In the rows, 128 means zero.
Each path below is one point turned by a fixed rotation once a step. After each direction that follows a path, write how fast that rotation turns it, in degrees a step (0 if it stays still).
Each turn is a multiple of 5 degrees from 10 to 175, or 0.
Each row of a path follows its step; steps can be skipped.
Rotation 1:
step 0: [134 139 125 134 117 134 111 126 136 125 128 127 128 127 129 118 124 126
 129 137 122 133 127 129 129 127 142 132 131 127 131 124 124 128 127 135
 133]
step 2: [131 129 129 132 119 129 131 139 131 122 135 129 133 126 130 125 123 135
 125 118 127 129 124 125 118 129 123 133 117 117 116 125 125 123 135 116
 130]
step 3: [133 137 126 127 129 130 122 126 138 121 137 118 126 118 119 120 127 138
 126 127 127 123 135 120 134 128 119 117 129 129 133 124 125 129 131 120
 132]
step 4: [130 126 133 113 130 134 116 127 140 134 131 131 135 122 133 129 127 128
 125 134 124 122 122 137 137 129 129 124 119 125 134 133 123 121 131 131
 134]
step 5: [122 124 122 118 117 130 117 130 124 126 131 125 117 130 132 132 131 128
 120 124 132 125 133 130 121 130 128 139 126 122 138 135 125 116 131 124
 123]
step 6: [136 137 124 129 120 132 136 139 133 123 124 132 125 127 132 138 118 137
 134 128 135 124 135 123 127 130 132 126 122 134 135 125 125 117 126 123
 122]
step 7: [127 132 122 121 134 130 129 130 141 129 120 125 126 123 123 137 136 133
 125 130 117 128 130 127 132 129 126 126 117 125 128 113 134 131 131 127
 116]
step 9: [122 116 133 123 120 127 119 124 124 120 130 135 130 134 130 122 130 132
 132 123 130 123 136 123 129 119 136 121 123 134 136 119 128 120 123 125
 120]
step 12: [131 125 138 130 119 129 126 132 133 139 124 140 129 129 136 120 134 127
 128 138 128 137 131 119 128 130 124 124 125 125 137 119 119 128 137 131
 132]
step 13: [116 128 131 129 112 124 124 120 131 128 122 125 115 129 133 125 134 127
 129 126 127 121 131 133 133 135 125 125 128 122 127 118 121 126 115 127
 135]
Directions:
[127 128 123 130 129 131 129 128 127 127 127 127 128 129 128 133 130 127
 129 129 129 127 130 128 131 126 132 128 127 127 127 128 129 127 129 130
 126] : 40
[128 129 129 130 127 129 130 127 129 128 127 129 125 126 130 127 123 125
 129 125 129 127 127 127 128 127 127 129 127 128 126 130 131 126 129 126
 123] : 85
[129 125 125 127 127 130 127 126 128 131 130 128 130 128 130 130 125 128
 128 128 126 129 129 128 128 130 128 127 132 129 132 131 128 128 130 127
 127] : 60
Rotation 2:
step 1: [122 122 125 130 135 130 124 123 134 132 124 129 119 124 126 119 131 122
 131 128 119 133 118 125 138 129 132 121 125 128 138 131 126 136 143 122
 127]
step 3: [118 131 131 136 131 123 137 133 142 130 132 135 134 126 131 119 126 125
 131 132 118 130 132 135 125 122 128 121 124 125 128 130 126 135 140 127
 127]
step 4: [121 129 126 132 132 125 123 136 126 133 135 123 124 124 137 121 140 131
 121 135 127 125 123 137 133 131 134 123 128 121 123 127 123 138 134 124
 116]
step 5: [117 132 131 127 132 124 122 136 119 124 135 123 127 126 128 128 121 119
 130 127 119 129 131 139 128 125 120 123 139 128 132 129 126 134 143 128
 127]
step 6: [118 130 127 132 129 122 119 122 123 126 129 137 134 118 130 130 137 121
 127 129 130 129 125 139 124 128 134 124 118 125 135 128 123 138 136 127
 132]
step 7: [123 125 125 130 132 127 115 135 125 130 127 127 121 120 117 124 126 126
 125 129 128 132 132 128 128 117 140 127 126 129 120 137 124 131 144 125
 125]
step 9: [123 129 128 126 141 126 129 136 133 129 128 123 130 120 131 123 119 124
 121 137 137 125 129 139 128 123 131 125 114 119 129 131 124 128 137 132
 132]
step 10: [121 121 125 131 140 125 129 135 123 117 133 125 118 117 125 132 132 128
 126 135 127 127 116 123 130 132 128 119 130 124 126 126 127 130 139 134
 127]
step 13: [129 135 114 133 137 132 124 126 134 126 128 128 111 122 131 117 130 126
 131 133 123 129 128 125 133 126 133 130 133 118 130 135 127 132 136 127
 128]
step 14: [120 134 126 127 140 129 131 133 132 121 125 126 123 134 138 133 122 131
 126 120 127 135 135 133 125 130 129 118 131 114 131 128 125 136 135 126
 135]
Directions:
[126 127 130 124 129 130 128 128 123 127 128 128 128 128 127 129 129 125
 128 129 128 130 124 130 128 131 126 127 128 130 131 125 126 127 129 128
 127] : 70
[126 130 126 129 127 129 128 128 127 127 132 124 128 129 127 125 127 129
 130 130 128 130 128 129 129 128 131 126 125 129 128 126 129 131 130 131
 131] : 0
[129 127 125 131 128 131 127 126 129 128 128 129 129 124 128 126 131 128
 129 131 127 128 127 129 128 131 126 131 127 127 131 129 129 131 125 128
 128] : 155
[128 129 126 125 129 129 131 128 128 125 125 128 124 127 128 130 129 128
 130 130 129 129 129 127 131 129 128 128 126 126 127 128 129 124 128 130
 131] : 25
Rotation 3:
step 0: [128 124 123 134 131 129 134 137 127 133 130 134 129 134 124 129 135 131
 131 127 135 125 123 125 126 131 134 120 136 121 136 129 124 129 136 117
 131]
step 1: [130 128 131 134 129 133 126 125 127 126 133 138 114 130 128 124 126 126
 128 129 124 124 133 132 118 118 127 128 125 121 130 126 129 116 129 128
 120]
step 2: [130 128 127 130 121 122 121 123 131 135 120 121 138 129 133 128 126 121
 134 125 124 124 138 129 122 125 134 134 135 132 132 131 124 124 122 124
 126]
step 4: [121 118 127 129 125 130 134 126 133 120 137 132 133 135 122 122 126 129
 127 119 125 124 129 125 123 136 125 129 131 130 128 121 133 127 132 127
 138]
step 5: [126 129 130 134 116 134 134 119 135 133 129 130 123 127 124 134 130 128
 125 123 130 134 134 127 137 125 135 118 126 122 132 128 123 124 133 125
 125]
step 6: [125 132 132 132 129 138 127 130 123 130 135 129 124 134 143 137 130 129
 134 124 132 131 129 130 118 132 132 132 138 130 128 131 123 125 128 132
 122]
step 7: [131 128 122 127 118 133 129 128 128 117 124 129 130 130 128 128 118 125
 129 139 132 132 132 135 120 125 122 132 132 126 129 130 132 129 121 118
 127]
step 10: [120 132 134 126 127 124 133 122 130 129 139 129 131 134 129 134 117 129
 126 122 125 136 128 131 123 128 127 121 119 137 133 132 121 134 130 125
 123]
step 14: [129 126 120 125 133 128 126 133 124 136 127 122 132 129 125 136 121 125
 123 126 123 127 130 122 131 126 131 128 129 134 147 121 122 128 127 131
 126]
step 15: [132 124 132 123 132 136 129 129 127 128 129 130 132 129 134 113 123 134
 128 124 125 133 133 122 123 136 128 122 115 123 132 132 128 129 126 125
 124]
Directions:
[126 128 128 126 128 129 128 128 128 126 128 126 131 127 129 127 133 128
 124 127 127 128 128 126 129 128 126 127 126 129 131 123 127 129 127 128
 131] : 70
[128 128 127 126 126 129 129 127 124 129 128 127 128 128 129 130 129 129
 131 129 124 128 129 124 125 126 127 127 125 126 127 129 125 128 129 129
 126] : 80
Rotation 4:
step 0: [131 125 118 134 135 123 134 129 120 124 123 123 121 134 132 129 133 129
 128 137 126 128 130 125 126 132 130 125 123 130 134 144 126 121 124 123
 131]
step 2: [121 131 129 131 119 132 132 134 121 121 112 122 123 129 129 129 134 127
 126 120 128 131 129 128 118 126 123 131 137 124 132 127 134 133 129 125
 130]
step 3: [126 133 129 129 132 130 134 126 130 126 123 121 135 121 133 133 132 130
 134 131 134 114 126 126 133 129 125 123 116 129 138 126 124 128 135 119
 127]
step 4: [131 130 116 122 126 129 125 128 134 127 126 134 126 133 131 135 119 130
 124 131 128 123 133 127 123 117 123 141 131 128 134 121 132 121 128 128
 118]
step 6: [129 133 131 123 135 135 130 134 132 137 130 129 128 128 135 143 136 127
 124 137 131 127 121 126 132 135 131 126 131 122 128 131 139 122 128 126
 123]
step 8: [125 124 121 127 135 126 120 135 120 125 127 121 123 138 125 125 138 127
 120 126 129 120 136 130 134 133 130 125 130 128 136 136 125 131 128 119
 125]
step 9: [124 126 125 115 130 133 134 133 129 127 125 131 141 130 128 128 116 119
 128 125 128 127 118 125 127 128 130 118 134 123 137 126 129 129 130 128
 127]
step 11: [127 128 122 127 129 133 130 127 130 114 129 127 138 128 125 134 133 138
 124 142 127 121 125 131 126 131 131 127 119 127 138 131 123 127 130 128
 132]
step 14: [136 134 123 125 132 131 123 122 127 129 128 133 126 133 134 139 127 130
 129 132 133 123 125 125 131 133 130 114 123 120 125 123 129 124 124 115
 125]
step 15: [133 132 121 127 129 118 130 138 129 122 125 129 120 132 130 120 122 123
 127 134 132 133 134 123 113 128 128 126 135 129 133 128 131 120 132 131
 127]
Directions:
[125 128 126 128 129 127 127 126 128 127 127 126 129 132 129 128 126 126
 132 128 126 125 129 127 133 127 126 130 128 131 128 129 129 130 129 128
 127] : 80
[127 129 125 131 129 128 127 127 127 126 129 132 125 126 127 128 128 130
 132 131 130 128 128 127 128 128 126 129 124 126 130 128 126 126 128 127
 127] : 100
[126 128 128 128 129 127 128 133 123 131 127 131 128 131 127 125 126 126
 129 129 129 130 128 130 128 127 129 126 126 128 128 131 129 129 127 127
 130] : 45
[130 130 125 127 126 128 129 127 129 127 126 131 126 128 127 130 127 127
 130 125 127 131 129 131 128 126 124 126 130 127 126 129 128 128 128 130
 129] : 140
Rotation 5:
step 3: [128 129 120 119 124 132 131 122 130 134 123 124 129 126 134 132 134 125
 134 117 119 125 130 137 125 132 131 127 127 121 134 129 129 131 137 128
 123]
step 4: [135 128 122 135 130 128 132 127 129 127 133 128 131 114 127 124 132 122
 123 126 126 129 124 124 118 135 127 124 126 135 122 131 134 118 130 129
 131]
step 5: [134 123 128 129 126 127 126 124 136 126 135 123 119 127 131 131 128 129
 116 125 131 120 139 134 133 127 124 128 126 118 127 124 134 130 120 128
 129]
step 6: [132 126 141 125 125 137 129 131 129 129 132 128 132 126 134 118 133 128
 134 122 125 127 130 123 124 132 129 134 135 126 129 122 118 122 123 129
 134]
step 7: [133 131 122 123 128 131 127 129 125 127 132 123 124 124 142 131 127 132
 125 142 135 128 120 132 128 124 130 139 127 129 123 127 125 127 131 132
 124]
step 8: [127 124 133 125 124 131 140 133 123 130 128 134 135 133 135 127 131 132
 123 124 130 117 127 128 126 125 132 117 130 127 121 132 132 137 133 128
 129]
step 9: [133 128 123 125 133 138 135 119 133 136 136 132 128 128 125 123 130 124
 127 132 124 136 126 134 129 125 133 127 132 127 139 134 131 125 131 129
 125]
step 10: [128 124 133 124 131 122 124 130 130 116 134 126 129 120 132 135 133 125
 127 126 125 127 127 138 127 131 122 120 135 134 125 132 134 121 131 121
 122]
step 12: [138 128 136 124 121 129 129 125 132 132 118 120 118 130 133 134 131 130
 127 122 128 133 124 132 120 132 131 129 134 129 132 122 121 126 132 132
 131]
step 14: [129 120 134 130 121 125 128 122 136 130 127 134 131 125 134 123 119 132
 121 128 131 129 126 136 136 117 130 123 130 122 128 123 130 134 129 133
 127]
Directions:
[132 128 129 128 130 128 128 127 128 129 128 128 129 126 126 128 126 124
 128 125 129 129 125 128 129 128 129 129 127 128 130 130 122 128 130 130
 128] : 130
